128 stands for zero in the data rows.
The rows fall into hidden groups. Groups can overlap: rows of different groups may look alike.
Each row in order, then its group:
[175 127 125 104 131 123 121 140 120 133  86 145 135 101 118 104 111 128 107 116] UI
[ 84 142 151 133 113 179 172 124 127 110 123 145 103 105 104 141 181 155 139 131] Ek
[ 90 124 122 106  98 134 245  89 114 117 249 210  91 109 155 123 123 116 213 137] Ek
[133 122 116 153 124 109  91 135 119 127 138 122 116 112 158 144 145 114 130 125] UI
[117 121 116 119 129 138 139 125 134 124 113 102 130 207 106 130 117 129 128 137] UI
[148 136 124 106 156 138 118 137 131 131  86 104 143 159  97 112 128 166 109 110] UI
[ 92 160 171 112 149 119 149 133 166 143 132 105  96 189 132 108 137 152 152 142] Ek
[ 95 126 109 192 111 142 127 110 122 121 185 117 120 214 144 136 120 115 160 154] UI
[111 110 105 133 119 138 149 100 134 120 127 115 140 189 115 167 100 112 119 162] UI
[100 129 113 133 112 136 125 140 132 121 140 107 112  97 130 194 155 135 151 121] UI
[176 133 120 101 134 114 120 119 124 139  84 136 139  91 121 106 108 120 104 110] UI
[103 138 122 133 112 129 138 123 123 125 119 137 121  94 125 148 115 117 142 141] UI
[132 127 206 113 142 103 101 100 120 148 112 122 128  98 152 101 112 120 101 112] Ek
[133 128 125 108 144 119 127 150 141 137 101 121 116  92 129 115 131 125 118 116] UI
[117 121 127 139 126 139 103 130 105 117 143 125 119 112 132 106 133 126 141 108] Ek
[148 119 103 117 122 148 158 131 131 121  91 133 127 103 112 122 109 135 117 126] UI
[122 113 159 209 139 114  85  98  90 120 202 107 169 212 137 106 110 119 112 112] Ek
[209 130 124 113 135 114 114 109 123 130  89 147 156  86 122 108 110 111  98 115] UI
[130 129 178 104 134 122 155  92 115 129 107 159 127 121 117  97 107 125  99 124] Ek
[122 134 255 121 123 120 114  83 107 129 189 150 120 111 113 104 114 118  89 161] Ek
[134 136 120 100 158 132 123 165 136 131  84 104 126 113 106 101 135 160 121 107] UI
[188 113 154 142 119 124  88  86  90 116 107 179 163 102 113  97 105 117  92 109] Ek
[118 129 119 127 138 125 120 185 151 139 117 108  94  97 156 137 157 131 160 118] UI
[130 137 117 109 142 131 121 234 127 133  97 103 109 105 128 112 165 150 153 112] UI
[108 146 204 116 127 119 133  96 122 134 179 152  97 104 130 109 138 124 116 137] Ek
[126 124 116 113 129  99 121 112 147 133 119 130 127 107 128 121 137 114 119 125] Ek
[ 94 122 101 133 135 131 152 214 167 126 152 102  93 107 156 162 173 131 185 127] UI
[107 135 140 116 138 119 133 117 114 127 141 132 101 102 143 107 139 131 140 113] Ek
[191 120 119 100 138 103 112 114 128 134  92 141 158  96 126 111 110 112 102 112] Ek
[ 98 172 188 108 128 127 153 108 151 138 136 111  91 126 145 111 174 150 138 154] Ek
[171 109 107 181 110 138  94 110  87 109 113 115 235 133 119 107 103 115 106 112] UI
[126 124 117 105 118 118 182 110 141 134  96 126 125 102 125 129 109 113 128 148] UI
[221 121 112 106 136 119 112 166 117 135  84 122 140  86 107 109 125 131 114 108] UI
[ 93 165 137 121 140 154 148 134 162 125 118 103 102 110 132 137 170 149 176 141] UI
[153 129 125 114 134 111 120  98 142 155 122 129 125 103 139 121 111 106 109 126] UI
[129 132 125 104 128 136 125 152 123 122 112 129 114 106 131 106 139 156 118 110] Ek
[144 126 158 106 128 122 107 108 111 124 117 159 117  87 111 102 140 131  99 110] Ek
[102 124 109 138 122 128 136 108 138 126 145 118 107 119 119 176 122 118 154 145] UI
[133 140 135 105 143 109 135 124 138 138 100 125 127 130 125 116 123 128 116 130] Ek
[100 120 130 144 106 127 134 103 136 133 246 155  96  89 164 142 141 112 152 150] Ek
[131 119 117 160 108 116  90  88 106 113 121 187 179 143 126 167 111 103 102 160] UI
[124 141 129 107 143 116 150 132 147 138 105 112 108 156 133 114 140 140 159 133] UI
[ 84 124 115 161 110 154 141 102 142 104 125 107 141 183  94 240 155 161 154 131] Ek
[102 135 127 188 123 135 103 136 107 120 161 104 121 157 145 138 131 121 152 144] UI
[134 122 102 126 111 126 162 105 142 137 129 145 116 107 146 145 111 116 132 135] UI
[175 112  98 140 114 123 111 117 102 129 114 117 180 108 119 143  99 102 109 137] UI
[108 144 183 133 116 116 146  95 147 137 169 138  96 114 145 114 137 121 122 138] Ek
[100 128 105 166 121 135 112 138 119 124 163 104 121 110 126 195 129 135 173 135] UI
[211 122 114 108 145 114 113 138 120 135  85 125 163  83 127 111 112 123 102 105] UI
[120 129 225 120 108 110 111  79 115 141 249 255  97  84 153 110 129 100 103 153] Ek
[214 119 127 154 138 127  92 120  91 117  92 105 255 176 116  99 106 133 101 104] UI
[136 125 119 122 133 109 119 123 137 147 125 131 104  90 162 138 130 114 134 128] UI
[180 114 130 120 121 116  93  85  89 120 138 195 173 103 118  97  98 107  90 104] Ek
[134 127 109 120 128  94 111 106 166 150 160 132 110  85 179 131 128 103 125 126] Ek
[120 138 122 107 146 144 124 241 143 126  97 104 105 111 121 113 155 148 146 119] UI
[111 118 116 115 123 128 150 123 144 125 102 118 127 147 111 118 112 127 115 130] Ek
[107 149 186 112 130 110 139 115 162 142 137 111 101 152 157 108 129 138 138 130] Ek
[123 127 104 140 135 132 106 179 125 134 123  93 115 125 124 125 133 131 133 121] UI
[106 135 118 127 120 148 144 124 119 113  97 141 134  86 108 153 115 134 124 123] UI
[ 89 130 109 120 123 148 194 125 172 125 124 101  97 187 123 141 125 127 187 160] UI
[121 136 129 113 126 105 132 109 152 155 148 128 107  93 164 126 126 103 143 139] UI
[139 144 133  96 161 141 133 160 129 129  84 102 135 114 105 101 127 151 123 113] UI
[ 82 118  98 136 121 151 199 195 203 122 151  98  90 142 131 191 158 132 251 151] UI
[137 129 113 152 141 123  97 184 101 127 126 102 127 107 138 116 140 133 132 110] UI
[127 136 164 115 138 143 119 127 118 126 101 106 129 182 115 108 121 138 136 125] UI
[103 131 111 126 129 175 137 194 132 124  93  99 113 171 102 133 135 186 143 128] UI
[101 127 139 120 134 119 100 114 133 133 204 107  94 106 157 142 167 131 142 110] Ek
[167 103  92 183 129 138  98 144 105 124 113 108 177 146 108 154 100 120 101 127] UI
[ 87 149 170 127 107 135 187 100 136 121 239 162  90 106 135 141 171 127 142 162] Ek
[116 131 127 116 110 117 174 118 136 142 124 121 109 122 147 127 133 114 178 132] UI
[117 147 146 102 159 137 145 183 149 135  91 103 107 120 105 109 138 156 138 120] UI
[145 115 104 204 132 112  82 129  94 122 167 103 142 122 159 122 137 112 121 110] UI
[ 98 124 109 107 131 174 221 121 154 118  94 109 116 250  99 138 115 140 138 155] UI
[101 102 111 136 111 145 137  84 110 116 135 138 148 170 109 139  97 112 102 144] Ek
[ 88 149 255 135 107 174 163  80 102 107 150 195 136 145  91 111 122 152  92 172] Ek
[112 111  98 140 110 104 125 106 154 127 176 166 121  87 156 167 124 102 129 124] Ek
[ 98 114 101 120 116 133 200  98 171 126 121 127 115 133 122 147 107 109 147 162] UI
[158 117 123 166 130 124  94 109  92 120 118 111 180 197 121 105 107 110 108 115] UI
[104 109 111 151 102 150 112  93 116 111 136 205 154 254 123 148 106 115 114 158] Ek
[180 123 116 105 145 123 121 138 122 135  84 136 136 113 113 103 116 134 102 114] UI
[158 130 108 118 132 114 125 140 129 140 111 128 112  90 136 113 126 123 122 111] UI
[ 94 132 138 133 141 112 101 134 136 141 182  93  97 135 136 139 169 148 138 116] Ek
[128 143 151 102 155 155 154 155 126 128  86  94 125 223 102 113 129 168 128 123] UI
[128 119 113 157 123 131 108 106 119 120 129 115 219 134 103 155  98 117 104 146] UI
[121 101 102 173 120 128  97 100 104 106 111 115 198 197 116 125 109 115 110 119] Ek
[104 147 213 105 132 148 127  96 125 122 101 121 105 180 104 107 137 160 105 129] Ek
[201 114 116 143 129 105  92 120 101 145 117 125 162 107 137 115 100 115 101 108] Ek
[143 134 127 105 144 138 116 129 125 131  90  97 137 177  99 118 130 167 112 119] UI
[110 134 113 115 125 185 176 210 148 117  90 102 115 132 106 127 148 174 136 130] UI
[130 148 125 104 152 140 140 203 126 125  90 105 118 108 120 116 136 140 127 119] UI
[ 99 137 113 126 126 163 128 159 120 115 101 111 122 128  96 161 138 155 124 116] UI
[124 138 117 107 140 109 128 112 134 128 102 122 138 116 122 114 119 119 114 121] Ek
[144 117 109 172 117 109  91 109 105 132 178 117 132 101 177 125 123 106 118 118] UI
[184 124 124 109 126 114 109 131 137 139 108 136 128  84 138 118 116 114 103 113] UI
[224 104 110 155 114 100  81  94  96 116  95 212 255 157 113 121 102 103  88 114] Ek
[ 99 127 165 119 108 160 156  91 114 113 160 223 111 101 104 103 132 138  94 134] Ek
[ 93 143 127 126 130 134 146 125 129 120 136 118 117 105 126 140 131 139 129 116] Ek
[ 91 130 106 109 136 178 194 191 162 115  97  96 105 185 109 131 143 162 164 147] UI
[115 128 117 150 139 119 107 188 133 136 149 100 108 121 154 140 153 126 159 127] UI
[148 115 108 151 142 125  97 130 110 132 113  96 152 112 115 127 110 122 109 111] UI
[125 125 105 120 143 122 113 163 138 136 115 109 109 112 123 136 158 133 139 114] UI
[ 98 168 194 105 155 124 147 133 149 145 112 101  99 169 129 111 136 149 136 143] Ek
[149 141 118 102 149 135 112 195 125 130  94 102 129 125 112 117 135 165 123 109] UI
[131 113  99 141 111 181 130 146 111 112 105 117 147 136 110 119 111 137 113 125] UI
[ 94 125 125 121  99 136 197  96 117 118 178 176  92  84 130 134 138 115 154 148] Ek
[103 126 142 105 129 144 109 106 107 121 179 141 104 128 116 105 142 149 119 105] Ek
[112 117 114 105 124 133 169  96 151 125 104 122 125 166 109 122 103 124 128 146] UI
[ 82 112  89 132 123 142 168 127 208 126 163 100  96 128 141 197 145 113 214 156] UI
[ 87 114 131 108 119 176 192  90 134 110 115 129 117 255  96 129 108 143 125 146] Ek
[115 132 114 127 124 113 101 141 128 130 126 121 113 111 139 142 152 117 137 136] UI
[109 146 110 120 132 120 122 212 151 143 136 103 100  95 155 130 161 131 147 123] UI
[111 139 115 115 147 120 122 185 140 135 119 103  97  97 140 118 172 142 153 119] UI
[116 125 178 131 120 109  95  77  96 119 253 215 140 109 172  98 102 103  99 120] Ek
[151 120 127 110 135  99 123  96 134 127 100 153 154 117 126 118 121 115 107 121] Ek
[200 124 119 108 137 110 107 138 114 141  92 135 132  91 124 103 117 129 108 114] UI
[154 139 147  99 138 130 120 114 130 134  86 106 142 185  98 118 120 147  98 126] UI
[136 118  99 112 103 139 181 121 119 123  96 140 124  88 136 134 120 118 154 130] UI
[129 137 113 117 121 122 127 120 120 131 110 124 131  85 141 134 127 120 129 121] UI
[180 119 116 107 141 115 105 110 122 137  91 117 151  98 116 112 114 124 100 108] UI
[120 108 102 142 119 113 111 105 117 124 131 158 125 125 129 156 117 104 123 137] UI
[218 109 106 195 120 111  83 121  91 124 146 128 158 100 144 120 106 107 105 107] UI
[158 121 108 112 107 132 118 107 113 117  92 165 145 129 107 124 105 116 102 141] UI
[132 146 130 100 162 146 127 202 141 130  85 105 140 125 101 100 135 166 114 114] UI
[169 105  95 147 102 140 117 111  96 120 130 112 183 126 116 152  96 112 109 134] UI
[120 115 123 139 118 127  85 110  93 108  91 156 211 168 101 130 112 133  92 119] Ek
[167 121 107 164 126 115  90 137 105 130 125 113 135  91 147 118 123 117 115 111] UI
[136 120 134 217 129 115  89  94  93 121 158 105 161 233 144 114 119 114 118 126] UI
[ 96 149 174 126 142 110 130 135 143 142 152  98  96 126 168 116 157 140 146 136] Ek
[ 92 110 108 133 114 126 161  87 147 126 220 123 109 170 139 170 116 112 156 142] Ek
[ 96 140 120 166 124 206 138 133 112 110 114 103 153 159 101 170 111 153 131 143] UI
[117 126 108 116 115 119 144  98 131 122  98 152 155 105 112 129 116 121 117 129] Ek
[109 128 168 156 113 112  95  93 114 125 211 186  98 102 146 132 145 110 111 148] Ek
[122 164 147 105 150 128 143 145 134 137  97 104 111 129 124 107 143 148 146 124] UI
[148 120 114 113 138 128 107 141 123 133  92 109 124 140 104 119 124 138 114 110] UI
[103 122 105 158 110 107 106  92 125 116 155 198 146 134 125 184 118 105 114 153] Ek
[130 116 113 166 126 119  85 153 115 118 113 125 121 161 125 149 143 122 118 128] UI
[114 144 121 111 139 118 132 166 149 138 124 104  98  94 149 130 164 140 158 125] UI
[126 127 129 122 132 100 114 114 141 147 150 126 110  90 176 116 122 113 127 121] Ek
[101 123 112 136 129 103 120 154 156 128 141 116 105  98 139 134 158 119 158 122] Ek
[128 125 118 131 127 111 103 116 131 132 140 133 117 157 138 144 130 116 138 136] UI
[104 160 132 116 146 124 151 223 185 143 125 103  95 109 162 130 159 138 175 140] UI
[164 121 118 124 127 104 114 122 126 148 121 127 115  84 163 135 122 109 132 121] UI
[ 98 121 156 128 107 123 144  79 123 122 195 208 103 104 116 121 123 112 100 149] Ek
[139 127 129 118 119 104 132 108 142 155 167 130 108 102 166 136 122 105 151 140] UI
[136 119 101 121 130 106 118 157 131 133 103 123 129  92 136 127 132 125 114 111] Ek
